128 stands for zero in the data rows.
Some points, one per row:
array([122, 126, 103, 125, 111, 140, 109, 112])
array([128, 95, 121, 149, 153, 164, 120, 136])
array([121, 142, 118, 120, 158, 109, 147, 151])
array([108, 118, 127, 149, 112, 140, 97, 192])
array([144, 122, 168, 140, 139, 99, 149, 108])
array([111, 151, 153, 89, 141, 110, 97, 134])
array([190, 129, 157, 193, 117, 72, 192, 52])
array([133, 145, 121, 118, 149, 111, 116, 120])
array([118, 133, 109, 109, 146, 143, 137, 164])
array([110, 128, 130, 135, 94, 144, 107, 121])
array([181, 97, 145, 137, 143, 132, 141, 119])
array([130, 112, 126, 130, 111, 176, 93, 223])
10 more points follow, each with its number after it:
array([111, 121, 142, 183, 232, 91, 163, 141]) 0
array([132, 108, 137, 129, 127, 170, 101, 201]) 1
array([128, 123, 99, 119, 126, 142, 116, 149]) 2
array([103, 135, 136, 88, 104, 170, 87, 138]) 3
array([187, 121, 219, 207, 86, 55, 194, 46]) 4
array([121, 156, 116, 106, 130, 123, 120, 114]) 5
array([137, 135, 143, 149, 124, 95, 137, 95]) 6
array([164, 154, 157, 142, 143, 101, 173, 115]) 7
array([145, 158, 118, 147, 104, 101, 124, 95]) 8
array([113, 154, 111, 99, 131, 118, 98, 135]) 9
Which of these numbered points is nearest to each point below, ignoring the direction in which the first points spread most? Its number follows each.
array([174, 131, 167, 163, 109, 47, 218, 107]) > 7
array([104, 110, 105, 95, 138, 106, 115, 128]) > 9
array([122, 163, 105, 95, 146, 174, 111, 143]) > 5
array([152, 115, 197, 203, 78, 54, 163, 101]) > 4
array([88, 119, 95, 93, 153, 133, 88, 171]) > 9
array([150, 131, 140, 154, 118, 85, 153, 86]) > 6
array([123, 154, 134, 131, 111, 210, 100, 124]) > 3
array([114, 157, 103, 123, 99, 168, 88, 133]) > 8
array([117, 113, 136, 152, 102, 90, 150, 98]) > 6
array([104, 147, 84, 142, 129, 155, 82, 147]) > 8
array([182, 136, 199, 229, 89, 37, 193, 33]) > 4
array([76, 141, 99, 90, 151, 176, 99, 172]) > 5
array([57, 149, 50, 37, 149, 165, 58, 179]) > 9
array([100, 128, 107, 149, 228, 126, 105, 150]) > 0
array([144, 124, 107, 110, 127, 127, 136, 113]) > 2
array([138, 150, 117, 95, 143, 137, 107, 178]) > 7
array([135, 112, 136, 133, 151, 85, 182, 136]) > 7
array([164, 129, 167, 218, 84, 78, 171, 83]) > 4
